500 stands for zero in the data rows.
Some points, one per row:
554 522 396 594 713 560 464 459 391 433 486 648 669 456 663 602 363 372 590 610 422 589 588 444 585 465 730 492 590 694 542 509
560 364 405 653 652 708 427 365 641 483 456 440 613 432 461 542 641 412 389 374 677 636 354 486 625 444 334 415 434 458 783 734
501 364 557 450 736 555 532 341 406 407 465 579 463 374 376 569 348 413 329 484 347 622 283 529 465 364 403 376 380 398 456 587
402 383 589 417 666 497 690 382 548 416 440 551 354 470 439 467 698 379 445 721 622 573 314 707 424 448 323 533 493 449 536 411
392 434 399 507 593 612 417 440 409 479 388 631 466 352 432 489 507 373 344 510 436 413 258 372 374 352 483 379 424 385 326 633
583 415 355 622 549 678 471 409 552 520 369 516 600 386 389 535 416 471 367 378 467 421 316 379 447 366 331 425 507 396 541 720
441 410 386 557 651 563 453 400 426 468 370 595 464 392 416 519 442 429 317 496 342 465 304 411 429 379 529 379 403 393 397 583
468 582 534 484 607 550 673 409 541 423 377 526 393 400 470 396 846 389 567 911 659 529 331 782 356 494 333 601 419 432 492 451
409 561 566 468 668 531 632 371 468 410 397 545 434 425 440 500 777 368 546 735 612 448 422 645 377 499 375 575 441 461 460 411
448 470 429 534 487 367 428 453 435 437 373 498 488 659 408 507 351 567 505 456 391 513 386 392 472 368 616 496 445 540 334 514
463 549 453 499 595 447 478 345 587 574 418 599 624 547 577 528 341 477 730 642 416 758 535 541 419 349 771 499 475 355 466 414
389 542 466 374 588 373 443 478 478 463 459 539 460 575 452 556 385 594 623 495 349 644 297 365 604 445 613 542 429 459 357 494
401 599 534 375 535 429 463 533 466 467 426 564 503 552 457 637 403 532 618 518 377 599 279 360 679 473 627 554 468 433 367 523
440 510 369 375 455 423 524 376 608 558 422 567 604 553 568 663 401 387 718 586 441 603 330 379 577 500 682 558 502 349 410 390
394 394 461 363 401 431 460 522 493 555 407 499 570 484 513 656 375 489 755 534 409 548 276 479 630 470 598 546 443 353 470 513
424 391 428 496 476 361 549 388 536 552 507 683 487 446 493 621 458 425 648 612 495 534 308 428 429 492 657 590 531 388 329 402
427 366 339 395 418 410 481 405 516 622 460 512 492 487 514 648 411 486 749 484 507 544 354 494 556 556 444 577 459 358 395 398
403 449 358 403 328 356 404 427 390 592 494 496 432 404 373 539 343 505 566 514 463 580 331 542 492 507 330 625 450 385 298 447
409 728 438 421 431 378 743 492 455 464 596 388 383 627 436 503 359 448 630 488 609 337 662 496 562 751 718 456 515 483 428 474
418 628 540 498 448 417 421 483 417 622 513 622 450 441 395 693 364 415 588 374 444 524 367 574 498 449 352 522 502 525 409 498
406 443 397 371 523 388 411 374 502 522 454 500 458 348 450 688 401 537 591 423 398 492 466 589 419 496 459 453 429 455 528 577
514 422 710 440 408 387 479 354 490 600 437 392 640 443 423 452 553 502 508 365 359 477 488 556 676 557 679 524 393 458 650 436
588 394 393 758 380 494 434 578 529 490 558 469 825 632 407 596 640 491 395 467 476 500 539 390 758 541 664 362 696 577 743 357
533 433 487 527 386 364 427 384 450 685 588 466 582 439 401 405 615 384 363 370 361 526 640 442 648 577 864 558 420 533 589 360
465 354 576 414 394 424 516 381 564 555 399 419 413 435 385 509 440 712 443 360 406 446 475 495 425 418 568 581 441 373 733 466
454 386 684 504 505 356 569 621 854 427 494 452 436 392 431 555 397 892 388 366 698 358 446 542 392 357 435 653 662 391 821 802
420 422 943 386 443 539 514 610 682 438 532 389 487 484 445 562 374 922 610 342 635 348 318 442 532 351 530 570 572 478 968 577
411 394 740 502 564 493 526 600 722 577 503 388 372 414 381 522 367 975 668 469 674 548 261 377 427 380 559 606 649 389 956 533
398 463 721 503 727 460 524 634 746 479 503 410 435 381 366 526 359 999 607 515 696 554 256 402 401 376 651 593 615 409 882 598
437 518 581 453 753 517 476 432 507 494 606 428 441 470 482 580 387 951 749 618 671 759 545 624 524 420 719 505 440 399 999 359
435 362 338 574 740 444 489 585 386 671 556 560 674 573 398 486 515 459 691 683 576 986 462 621 379 372 812 439 526 629 623 541
420 424 426 477 768 401 479 677 418 530 540 569 488 419 387 526 375 604 644 637 407 787 341 452 538 395 741 488 552 436 414 595
396 354 413 502 588 357 406 525 409 586 493 469 354 403 404 409 368 734 591 602 409 743 285 420 411 432 556 637 494 413 456 392
433 420 449 581 710 535 447 671 477 563 581 581 643 549 416 498 488 443 618 585 526 845 387 459 515 400 710 404 577 613 452 666
453 415 432 537 727 528 432 707 490 545 562 575 492 527 416 478 377 534 600 563 463 754 259 379 554 408 636 442 601 518 366 718
424 423 401 637 528 415 479 518 520 651 533 610 787 447 497 511 402 393 838 683 419 789 565 427 425 363 874 435 375 593 514 430
431 412 499 624 702 559 485 731 454 561 586 644 689 604 365 494 459 369 670 618 530 813 397 436 569 373 797 369 595 616 358 696
445 412 557 602 714 509 457 779 520 546 535 610 569 560 368 489 399 500 668 599 519 736 332 389 560 352 737 402 677 527 388 726
448 362 463 549 564 441 458 663 419 556 532 559 508 411 376 475 336 513 608 607 403 731 318 355 538 411 609 517 630 427 332 565
460 360 541 486 569 400 454 588 442 524 501 611 415 463 540 508 554 697 757 572 440 497 281 504 595 444 705 553 405 414 315 448
443 495 405 561 459 452 456 408 427 606 563 542 512 352 385 474 379 473 568 549 339 721 292 384 385 417 435 565 458 405 369 447
388 384 549 500 699 519 449 366 450 456 533 593 495 361 352 521 341 422 459 552 427 763 371 449 395 356 456 406 408 495 367 465
473 472 386 563 704 573 371 408 411 395 460 678 465 345 499 477 449 465 484 592 413 590 383 383 365 367 600 360 408 482 367 561
473 386 403 577 551 601 410 349 429 394 448 530 583 355 385 513 449 387 390 433 376 642 334 377 410 360 394 359 436 445 412 580
510 380 360 634 554 642 392 371 491 426 439 564 599 375 353 526 496 444 391 374 451 526 269 418 419 359 388 420 413 415 372 683
514 374 351 605 653 587 462 347 526 467 454 658 456 362 414 608 420 450 406 451 415 397 409 508 416 394 407 412 382 380 376 736
531 366 365 636 579 522 475 474 519 428 423 615 482 453 434 616 481 449 432 523 452 339 444 497 522 411 335 418 473 487 322 612
446 508 386 445 570 615 410 486 410 417 408 600 468 358 594 414 432 480 351 357 417 340 499 368 426 442 384 388 536 351 349 470
450 432 360 438 385 373 427 499 451 452 467 572 445 577 584 510 594 499 526 347 660 491 538 668 391 550 344 494 586 584 522 409
502 398 369 426 434 408 380 536 473 571 529 490 364 438 572 351 538 497 538 415 576 387 505 486 450 499 334 426 546 503 462 580
465 385 382 421 438 424 376 571 494 613 469 393 392 638 543 443 334 471 699 350 549 434 464 634 370 629 522 534 590 530 503 612
520 361 352 498 450 377 437 607 463 523 496 509 395 498 552 355 386 475 558 371 506 428 402 532 468 444 339 358 605 410 555 555
440 365 350 533 462 415 479 624 417 427 412 496 452 538 543 475 384 386 558 542 432 394 439 659 482 448 361 528 639 461 576 355
532 374 352 420 396 414 440 547 439 567 483 455 418 564 587 417 419 548 705 354 538 366 529 669 380 587 387 418 620 488 631 530
590 420 357 371 437 449 481 507 381 602 424 400 528 542 536 364 483 678 763 474 564 403 510 612 418 656 383 447 592 453 649 640
603 407 421 494 548 448 711 510 432 392 394 619 443 505 371 342 399 798 636 378 609 496 439 537 387 560 432 515 490 349 504 598
477 410 428 395 449 397 691 619 461 417 415 444 436 431 350 373 461 504 436 448 453 459 376 558 486 435 451 552 476 419 481 390
493 366 351 425 453 382 523 563 423 424 500 384 464 446 493 346 339 429 588 409 541 404 439 591 390 496 335 545 523 382 598 458
535 411 487 453 437 386 725 514 425 436 406 581 374 515 419 323 350 679 471 348 605 516 386 569 371 476 507 497 390 374 581 474
510 432 508 445 439 430 789 474 477 595 428 589 443 521 560 266 498 565 309 433 531 470 388 556 434 435 518 659 433 481 613 370
501 518 468 443 608 434 525 530 388 460 413 447 544 413 557 259 603 371 314 404 614 371 518 447 405 407 331 728 417 435 312 488
411 361 395 384 596 370 493 514 398 408 502 448 493 417 454 337 462 415 437 482 551 360 565 388 417 420 378 697 380 460 429 437
429 429 481 444 648 355 401 476 432 418 500 409 455 514 540 338 625 376 360 459 559 374 711 418 445 465 358 636 405 506 310 440
392 364 395 398 652 369 493 517 404 493 511 446 514 407 460 365 502 426 393 547 569 379 543 385 446 381 440 752 411 471 366 400
441 411 460 389 563 358 596 507 390 388 590 497 485 369 412 286 347 493 479 465 551 540 480 450 377 438 360 661 398 383 498 446
Then 40 other points, each followed by its number:
404 412 393 380 504 353 545 550 400 435 556 465 565 359 366 322 339 427 469 521 511 425 485 472 402 410 419 685 440 388 453 413 0
399 357 350 386 615 389 377 492 397 386 528 372 416 346 477 442 491 422 507 443 587 353 578 424 413 479 410 585 474 501 493 441 1
406 440 502 433 567 408 552 439 405 446 602 535 457 384 481 339 329 527 521 442 612 559 440 455 388 460 383 675 413 366 611 428 2
391 445 450 352 516 371 556 499 401 426 560 504 504 390 409 339 359 464 522 464 563 505 434 481 369 433 380 660 373 368 577 443 3
591 410 535 563 445 505 772 409 416 380 655 564 392 431 693 278 484 666 364 415 571 693 411 459 548 456 368 538 506 564 722 515 4
486 395 513 353 533 374 630 564 380 434 494 393 424 431 356 365 350 494 473 438 562 456 413 576 398 414 335 601 456 396 635 358 5
487 411 407 477 492 438 568 686 409 396 447 473 530 486 491 431 445 378 471 486 442 410 351 567 480 396 361 540 609 379 489 365 6
519 433 450 374 461 471 423 559 445 398 390 575 406 472 568 529 476 419 396 359 647 368 411 612 370 451 446 415 545 357 554 411 7
410 372 384 478 415 412 480 600 421 430 386 455 400 581 496 532 382 427 515 530 478 403 477 710 454 481 465 457 580 469 548 386 8
415 471 360 533 387 482 474 592 492 442 420 488 430 590 496 534 510 392 439 541 356 375 465 662 470 459 505 415 517 469 499 480 9
512 436 347 375 336 597 454 559 434 433 386 447 559 375 564 413 402 484 325 367 584 334 422 491 368 498 569 415 544 424 296 369 10
460 439 373 414 544 482 431 533 385 399 441 414 509 392 584 431 540 432 311 407 635 368 558 416 389 468 450 567 494 371 299 355 11
526 571 436 490 620 493 373 464 381 472 414 418 392 480 650 342 730 407 349 402 631 392 712 436 384 544 414 467 502 427 380 396 12
466 458 347 452 494 550 377 492 381 391 398 462 473 409 590 459 639 457 408 364 667 417 574 373 368 528 495 428 511 360 415 381 13
474 390 386 432 582 519 424 530 415 382 454 426 574 473 614 343 631 427 393 405 608 411 582 412 416 416 399 558 520 369 545 355 14
497 450 463 462 713 358 463 475 416 481 489 481 354 482 671 369 818 416 342 375 656 421 730 460 450 505 379 467 535 536 367 505 15
404 402 562 460 582 385 427 489 422 395 449 442 513 548 598 303 700 392 386 493 573 500 733 474 465 466 352 595 451 531 593 446 16
402 371 530 461 664 353 408 472 458 383 510 436 500 573 529 322 688 425 344 543 575 499 780 427 458 472 412 643 433 536 528 406 17
462 416 385 506 700 388 493 366 403 459 630 443 445 559 434 397 636 371 439 457 612 344 808 456 368 582 450 571 420 538 362 428 18
454 431 430 452 598 383 399 423 413 455 589 464 522 565 425 339 567 374 370 492 539 337 764 453 416 519 402 596 380 507 434 437 19
389 383 445 483 740 368 373 466 445 397 564 375 436 564 514 389 661 398 350 530 586 419 801 411 416 506 419 633 454 514 369 372 20
444 449 343 442 592 378 391 453 425 501 612 453 444 535 362 382 446 392 453 517 537 439 760 394 395 509 361 561 413 442 331 390 21
458 448 414 430 446 353 456 508 464 450 505 466 524 508 418 398 444 371 322 559 495 362 723 407 457 483 423 496 401 474 465 379 22
548 462 336 478 532 400 430 430 424 450 572 470 502 509 352 511 424 434 438 546 539 380 765 359 402 576 334 530 387 484 387 357 23
510 516 363 462 537 368 442 454 412 472 561 506 571 458 419 439 438 375 323 613 584 341 629 384 379 449 359 653 433 469 375 397 24
448 362 478 379 572 498 577 451 422 671 574 421 425 473 550 541 444 441 733 456 393 345 825 368 488 694 536 418 589 576 386 516 25
423 384 435 398 502 360 392 460 473 503 494 450 405 443 464 429 428 381 523 456 505 362 724 448 420 641 434 485 430 492 368 434 26
423 626 673 461 751 425 560 494 518 708 432 456 395 659 812 502 676 493 546 424 399 474 999 480 556 692 394 464 604 610 396 492 27
405 521 655 422 605 408 528 540 509 707 411 421 388 630 756 492 614 496 497 478 374 474 994 447 575 671 331 411 597 591 530 512 28
401 445 629 415 617 478 562 448 509 739 504 440 393 638 684 476 619 421 564 439 400 451 999 405 550 679 388 377 544 606 388 525 29
392 479 612 431 705 441 551 502 470 630 467 466 374 545 772 521 698 386 544 470 471 522 949 391 544 653 416 434 646 638 432 491 30
444 532 709 450 682 510 722 458 413 731 443 375 453 587 860 585 681 565 726 431 376 508 999 546 546 764 588 485 699 726 505 605 31
414 404 572 422 566 375 448 540 477 560 414 407 381 513 684 499 664 367 436 531 498 538 897 383 548 611 355 387 586 608 570 409 32
461 481 502 384 586 427 409 447 496 477 517 374 387 498 533 468 680 494 472 576 550 530 853 462 505 552 363 471 437 631 381 382 33
476 458 463 385 446 455 420 523 425 513 490 384 462 406 554 508 489 401 539 565 453 475 739 479 517 554 420 398 554 618 421 435 34
474 400 466 380 695 528 599 353 428 681 641 457 458 602 505 429 476 427 844 433 406 410 872 426 427 722 670 588 521 577 441 585 35
440 474 514 542 687 579 369 349 507 604 569 480 385 545 500 480 426 417 703 436 371 575 759 369 392 697 619 516 467 477 640 503 36
421 484 408 476 654 531 393 396 538 617 449 510 430 534 376 509 332 453 741 363 363 494 775 371 515 677 520 509 493 355 521 505 37
430 369 406 415 448 508 460 542 487 567 399 394 389 368 492 443 353 493 633 394 382 339 621 527 567 536 373 418 489 492 477 549 38
510 361 362 421 381 365 729 625 380 508 402 539 535 514 440 294 353 547 481 438 528 335 276 533 501 363 323 675 474 365 428 520 39
Which three of these numbered points are nearest to each point below, looking only along the 2 directions in which the first points spread most? Their numbers follow each, nearest first.
519 695 454 373 464 506 484 537 553 458 474 414 795 411 452 661 418 501 689 502 459 407 323 640 535 457 418 356 378 727 922 590 > 31 4 36
439 490 389 442 337 366 450 513 408 568 474 402 437 428 373 622 398 554 675 533 573 483 410 572 615 632 452 573 402 424 406 420 > 27 25 8
450 529 522 569 393 366 400 342 461 519 541 448 375 454 664 367 481 521 394 482 495 572 573 438 527 555 745 573 469 490 387 377 > 25 37 30
456 544 365 453 372 630 421 396 501 583 544 603 430 675 358 387 465 766 853 478 652 537 476 466 423 684 403 477 486 619 464 815 > 31 36 35
495 433 438 361 532 411 384 600 442 430 446 595 387 417 541 480 443 395 367 363 559 394 456 465 431 417 432 362 544 358 427 354 > 26 13 22
424 401 482 467 549 457 430 474 451 453 485 425 574 401 387 417 586 441 518 359 609 357 521 516 410 412 352 454 455 385 595 399 > 7 39 16
605 451 874 508 341 436 395 732 416 432 477 506 838 668 691 622 474 702 999 516 542 496 395 524 930 532 512 475 399 353 837 382 > 31 36 4
400 383 401 423 594 367 505 400 725 516 431 465 514 420 413 606 343 829 435 399 503 490 444 479 497 403 340 651 487 406 693 628 > 4 2 5
507 408 639 434 500 452 501 555 431 421 389 458 431 504 418 543 383 402 414 490 365 654 257 581 618 372 374 588 455 427 668 371 > 27 25 37
406 489 494 353 400 460 508 494 427 413 443 453 398 487 385 514 379 596 566 444 591 339 500 643 435 494 340 412 431 481 526 385 > 5 39 7
517 675 359 442 445 636 399 352 519 527 617 391 434 502 678 235 600 544 312 461 334 360 613 416 442 462 531 459 398 441 335 615 > 23 20 18
517 353 989 840 452 429 647 383 615 495 393 433 609 640 472 999 358 586 560 425 745 527 382 372 579 712 469 406 647 474 449 586 > 31 36 35
389 444 454 677 596 560 631 456 436 472 489 389 403 592 433 417 867 544 552 572 766 345 778 620 468 622 390 396 396 374 555 411 > 7 39 5
537 617 464 374 345 421 604 444 767 501 490 440 521 548 383 532 436 691 314 477 424 368 372 493 404 380 533 474 479 748 999 619 > 4 31 5
456 354 482 642 323 537 508 413 398 472 476 572 372 685 643 487 467 594 326 476 528 557 535 507 578 510 563 406 531 483 349 397 > 30 25 34
626 720 469 400 402 638 432 471 564 550 488 430 659 424 396 387 410 492 469 500 529 375 450 601 621 534 830 423 438 760 776 470 > 31 36 35
551 466 441 535 765 561 455 379 755 484 368 470 390 598 537 583 538 662 346 342 625 728 370 398 649 381 359 479 556 518 786 764 > 31 4 2
796 561 483 529 458 595 382 459 941 411 737 416 451 380 571 429 710 372 317 882 645 853 668 399 611 509 345 449 640 855 552 595 > 35 36 37
586 820 570 571 563 759 568 565 547 516 513 694 417 411 630 336 583 391 384 602 379 421 262 559 504 371 503 456 548 484 583 784 > 25 30 37
501 732 384 356 326 496 429 464 489 551 423 396 522 404 403 588 393 665 699 521 586 377 306 636 443 570 488 520 426 625 742 462 > 4 31 2
549 660 421 436 445 605 367 353 526 547 577 386 457 478 680 232 627 523 326 507 355 367 595 394 397 472 467 445 387 519 309 615 > 24 18 23
513 422 350 419 452 560 417 455 409 476 404 539 436 442 592 391 697 424 478 496 655 401 556 364 391 469 513 417 477 362 478 363 > 26 13 22
478 485 358 535 659 380 513 391 385 412 593 405 519 617 406 394 693 426 394 443 616 356 765 556 409 444 407 553 432 501 579 362 > 14 1 16
447 388 487 352 342 365 563 400 615 562 378 434 358 350 377 508 373 738 394 364 377 406 493 619 435 493 501 692 469 436 664 571 > 5 4 2
631 820 337 382 600 623 452 416 401 390 437 627 392 352 661 425 580 484 386 598 586 396 356 370 416 429 373 425 447 495 526 457 > 20 23 22
679 746 897 580 389 440 547 373 538 593 407 452 616 498 406 250 660 511 328 371 557 551 559 403 810 417 670 462 482 508 638 395 > 31 4 2
437 435 511 393 443 357 458 601 394 435 427 564 364 471 505 771 393 443 381 431 454 409 584 549 532 548 348 501 627 442 375 514 > 0 33 6
395 359 527 507 579 441 461 422 465 471 468 459 487 383 393 488 648 464 483 394 676 349 535 473 353 396 349 452 397 384 405 442 > 14 1 16
398 380 480 504 604 464 632 418 534 508 483 382 445 343 469 421 664 435 342 585 648 554 519 666 372 543 408 427 476 457 562 497 > 38 3 32
427 445 884 574 428 470 455 897 636 380 383 559 585 401 409 554 369 651 619 420 482 344 264 652 756 379 672 430 770 370 451 883 > 31 36 35
441 397 411 397 464 435 456 496 412 671 527 434 354 347 595 460 427 372 721 342 459 377 701 509 445 673 358 382 609 530 523 557 > 38 17 3
585 532 341 458 419 627 423 400 444 543 389 550 430 461 615 300 759 480 515 658 676 355 556 431 380 523 528 482 465 436 444 372 > 26 13 22
402 462 539 422 533 379 601 523 549 536 495 603 399 542 468 614 409 426 382 484 532 590 430 431 365 548 414 599 608 403 353 354 > 30 29 25
Now 40 new points, numbered from 0 again:
460 386 375 450 396 360 580 605 390 468 409 380 447 568 466 445 338 505 534 468 554 368 362 672 436 456 329 526 563 440 594 423 0
568 466 465 502 448 421 740 540 486 391 493 456 358 449 497 346 465 609 368 413 507 497 496 573 414 501 461 456 431 530 545 385 1
467 363 557 558 542 480 645 530 481 385 487 463 393 403 497 487 416 607 473 454 553 510 569 585 356 513 426 461 405 463 499 368 2
511 378 510 411 400 411 735 527 483 388 433 526 396 418 420 320 371 637 438 369 557 468 466 636 393 516 520 455 400 455 532 374 3
505 419 367 379 649 365 550 509 391 440 514 384 420 396 465 363 438 486 577 428 605 390 460 522 385 469 404 689 508 384 681 430 4
491 414 392 408 555 356 541 577 430 451 461 438 523 453 515 281 443 485 502 444 551 339 407 414 446 433 423 692 521 476 452 541 5
477 416 365 368 650 375 548 536 415 484 518 423 537 361 491 287 484 447 488 459 581 353 464 417 385 422 473 756 499 420 515 471 6
469 371 425 358 632 386 510 511 400 406 518 441 501 411 499 267 503 429 468 449 549 373 529 359 446 387 428 747 405 454 442 518 7
498 376 353 393 519 416 535 639 451 425 477 381 614 391 537 312 393 387 424 487 532 343 413 422 442 376 387 678 551 384 341 464 8
478 363 338 457 527 379 506 689 455 381 476 446 604 415 530 359 363 375 427 452 461 430 343 387 523 357 340 606 590 350 328 472 9
436 411 367 589 486 457 420 651 381 456 368 651 511 541 542 475 385 424 326 431 358 377 313 510 559 391 324 462 588 418 410 417 10
427 539 404 654 558 572 368 601 447 467 443 682 487 546 615 491 429 453 331 415 437 381 316 461 564 377 332 433 580 445 362 504 11
622 464 482 749 519 638 370 340 732 566 486 569 529 459 409 611 696 428 366 561 766 348 362 462 536 367 321 382 437 460 451 833 12
436 480 497 630 599 407 374 370 462 481 405 603 452 583 454 534 342 567 466 355 497 410 302 444 381 383 605 417 383 532 336 592 13
402 617 835 429 436 512 454 379 380 471 464 398 589 664 573 510 456 720 721 360 582 598 345 386 504 389 516 512 441 569 679 353 14
479 497 553 595 492 632 704 459 570 596 466 446 374 456 439 319 841 544 533 929 784 590 536 746 510 622 507 612 380 406 483 451 15
521 507 445 547 612 619 639 355 495 514 458 531 412 466 529 345 831 522 559 812 747 484 490 709 412 555 493 479 431 408 542 432 16
583 708 449 506 552 660 546 443 556 458 366 522 392 354 526 251 844 446 622 937 685 513 353 732 491 493 352 548 376 416 441 405 17
537 615 437 526 627 619 596 410 502 412 374 534 358 386 517 331 906 412 631 845 713 412 442 709 422 500 375 516 428 350 529 376 18
477 382 341 472 639 493 593 435 398 498 412 538 422 465 522 473 575 381 428 402 399 359 379 550 566 374 329 357 434 630 605 406 19
387 446 397 404 673 425 589 472 469 399 460 508 421 360 554 426 772 414 413 443 619 338 521 583 512 398 328 377 503 536 667 412 20
395 415 367 512 604 382 529 400 458 421 544 412 490 531 469 311 820 387 502 414 668 375 648 635 411 426 395 418 403 500 690 439 21
578 650 410 407 589 426 418 449 386 570 581 464 560 346 416 506 477 391 359 651 593 401 591 398 415 375 482 667 398 608 390 420 22
555 623 480 374 497 448 379 472 420 577 582 460 549 491 482 513 349 434 421 627 589 346 468 480 362 417 436 595 371 538 366 389 23
395 389 384 528 379 513 497 570 506 417 596 533 556 673 450 400 554 497 559 554 468 650 477 453 540 540 411 411 454 462 363 456 24
403 459 493 427 437 424 497 520 486 389 644 502 557 483 477 379 452 481 544 503 551 597 439 469 435 501 341 512 441 367 446 434 25
498 373 433 538 383 870 419 524 467 598 676 500 604 682 543 368 759 368 459 420 470 519 635 362 599 451 431 472 477 386 401 583 26
441 468 511 614 499 689 380 507 452 605 516 446 400 478 410 603 492 432 695 342 427 647 591 392 424 621 422 367 523 372 484 534 27
449 470 442 438 460 567 479 521 448 622 374 376 429 523 592 663 442 457 822 422 464 381 610 497 466 713 516 464 694 529 476 555 28
402 441 566 385 350 360 496 507 441 444 477 374 414 437 407 575 339 499 465 397 587 433 532 672 388 546 525 431 412 349 484 399 29
479 376 469 467 503 386 369 612 453 488 438 542 358 526 521 484 333 408 544 376 473 496 385 512 504 472 419 390 607 393 517 425 30
407 393 409 384 524 500 431 446 417 552 529 403 379 402 476 515 443 468 759 352 516 399 642 505 434 626 511 405 572 531 553 507 31
479 375 492 456 421 557 490 473 386 564 474 496 473 496 380 453 360 662 696 418 546 514 528 551 397 639 331 441 492 412 544 597 32
503 362 497 412 442 462 570 486 428 463 421 501 478 459 352 427 420 684 610 407 589 440 472 589 437 588 356 357 476 377 548 518 33
611 406 502 555 549 379 658 433 561 480 563 544 384 346 602 229 547 621 399 425 479 658 560 438 428 572 686 495 392 633 513 488 34
621 540 451 439 385 604 478 393 546 534 592 420 423 399 673 279 645 552 409 533 373 490 550 360 362 447 399 435 394 587 473 667 35
686 480 550 492 401 579 546 369 545 528 556 476 428 351 691 247 635 554 440 618 349 511 529 404 368 497 339 476 478 697 480 689 36
779 707 470 424 330 823 449 340 556 544 610 475 458 364 741 403 660 578 329 707 460 369 555 445 387 414 486 410 455 721 415 794 37
672 415 692 667 426 607 696 474 522 491 520 412 467 462 708 328 617 510 366 477 407 550 547 390 374 391 342 455 405 883 328 435 38
740 554 539 613 486 948 749 605 445 568 529 597 556 408 673 341 610 518 541 436 335 343 516 481 382 579 543 445 373 864 382 475 39
The same question for these:
523 385 525 571 521 403 623 457 477 475 584 457 369 361 578 338 498 551 405 352 531 657 581 505 473 520 607 439 417 545 547 381 > 15 31 28
423 513 461 403 514 444 521 337 667 525 365 538 427 522 415 685 388 635 412 391 356 450 502 655 494 408 432 565 457 552 584 753 > 32 15 2
512 473 411 405 363 391 371 349 480 506 369 409 369 734 355 624 438 458 509 537 365 387 531 701 503 586 411 402 375 635 540 584 > 36 35 5
464 360 845 604 542 456 434 894 702 397 417 534 662 509 446 658 329 648 727 421 555 360 365 559 620 385 813 384 754 452 662 924 > 14 34 28
532 404 346 464 339 378 400 518 581 513 412 508 416 432 377 519 632 416 313 388 363 340 699 556 398 584 707 447 552 528 312 398 > 9 10 19
445 938 516 762 492 542 457 478 515 513 421 448 618 671 367 583 641 373 468 448 364 841 485 477 799 552 435 433 393 375 430 411 > 24 13 27
476 415 359 616 690 386 612 383 405 452 626 374 474 665 394 396 789 480 438 371 697 335 835 626 401 548 453 487 408 477 561 365 > 21 20 5
415 483 340 571 497 496 534 477 546 649 482 445 534 570 489 743 467 374 698 380 430 711 443 399 549 626 387 561 582 353 521 392 > 27 24 13
430 382 438 546 374 541 604 536 488 445 620 543 553 562 558 314 605 501 440 479 463 724 455 424 557 442 418 447 422 377 468 476 > 13 24 39
621 554 364 406 383 431 430 435 643 560 514 442 482 412 543 214 721 433 379 435 461 361 681 434 352 460 705 403 477 623 391 504 > 38 37 17
522 586 482 362 332 485 485 466 391 594 547 377 366 410 358 607 355 428 635 451 543 433 669 592 413 614 386 487 426 551 420 390 > 5 6 36
467 468 353 488 418 504 383 546 476 613 554 422 399 999 384 474 355 712 355 389 437 457 445 487 510 399 457 536 454 823 561 495 > 15 28 34
582 440 999 404 324 367 496 999 654 444 471 437 658 551 547 307 472 900 739 514 439 575 277 565 982 440 545 365 737 480 694 554 > 14 32 28
404 618 437 434 507 503 501 608 710 460 471 420 538 601 396 735 346 696 646 456 340 351 271 598 357 405 437 398 499 672 907 778 > 14 32 15
647 492 999 357 400 356 484 787 529 432 409 479 767 544 560 285 374 818 755 550 349 474 286 490 866 455 358 358 510 381 908 367 > 14 32 33
388 397 489 555 649 528 553 363 433 391 482 479 452 497 423 444 770 481 569 495 695 350 610 605 354 478 323 372 405 358 557 421 > 21 20 5
531 651 560 531 484 563 490 364 424 739 531 654 448 578 648 421 498 667 345 506 723 346 405 411 459 349 482 648 620 628 392 356 > 16 31 2
501 510 383 428 425 534 382 512 392 575 443 374 519 555 608 638 531 552 781 470 555 380 586 575 480 727 373 483 677 537 537 572 > 15 32 31
490 553 999 778 532 439 616 417 571 524 413 375 657 496 465 999 369 558 583 423 755 494 288 357 431 568 585 403 649 617 598 638 > 14 34 28
391 483 468 421 367 358 525 363 430 484 434 411 445 638 384 581 346 486 613 433 558 344 632 603 447 773 591 588 519 491 459 425 > 2 29 31
553 539 999 481 360 536 551 614 565 421 531 401 877 520 501 550 563 643 604 388 613 338 289 364 793 348 480 379 525 467 999 517 > 14 32 33
468 492 372 491 633 395 412 413 423 489 641 564 634 472 407 313 496 377 375 500 646 426 539 459 376 426 465 767 426 449 327 434 > 10 9 11
754 887 375 394 465 676 722 791 999 393 494 392 544 382 819 340 847 416 324 999 819 949 730 593 508 498 430 590 502 682 323 831 > 27 13 24
499 666 393 388 466 505 389 365 442 416 449 705 491 461 579 479 663 381 446 542 550 496 516 549 422 444 362 492 409 464 603 542 > 19 38 37
638 483 974 548 402 652 558 462 404 412 447 414 880 710 498 397 509 721 560 384 468 355 309 405 825 374 476 408 404 385 999 380 > 14 32 33
420 420 402 438 741 506 498 459 698 647 399 468 485 739 408 698 538 639 582 499 618 768 275 413 543 372 498 493 437 794 967 755 > 14 34 28
418 486 356 380 567 409 427 556 386 401 571 383 541 412 411 413 480 428 379 580 558 381 600 381 444 435 437 588 472 479 375 400 > 9 19 38
562 385 470 518 421 544 656 341 386 449 665 476 354 564 693 296 451 652 319 401 544 599 481 494 620 423 346 465 526 424 814 487 > 33 3 4
438 524 492 705 755 544 681 441 466 441 482 478 383 545 503 457 964 516 513 654 829 376 757 674 478 600 360 366 378 405 420 390 > 18 7 5
486 486 644 707 346 794 548 352 481 552 410 407 567 791 637 582 464 400 318 514 468 399 415 447 570 388 598 358 478 369 315 447 > 26 39 13
519 463 477 434 471 425 501 492 472 552 475 383 356 817 352 532 437 618 370 394 367 398 291 472 548 423 369 531 389 769 589 394 > 2 29 32
402 794 640 384 494 453 427 398 437 495 449 371 735 441 555 950 371 470 999 485 591 461 438 564 396 489 591 398 611 709 870 603 > 14 34 28
642 683 736 600 330 377 484 388 436 606 543 477 679 506 397 345 679 372 346 368 416 578 592 389 833 567 721 466 429 587 535 376 > 27 13 24
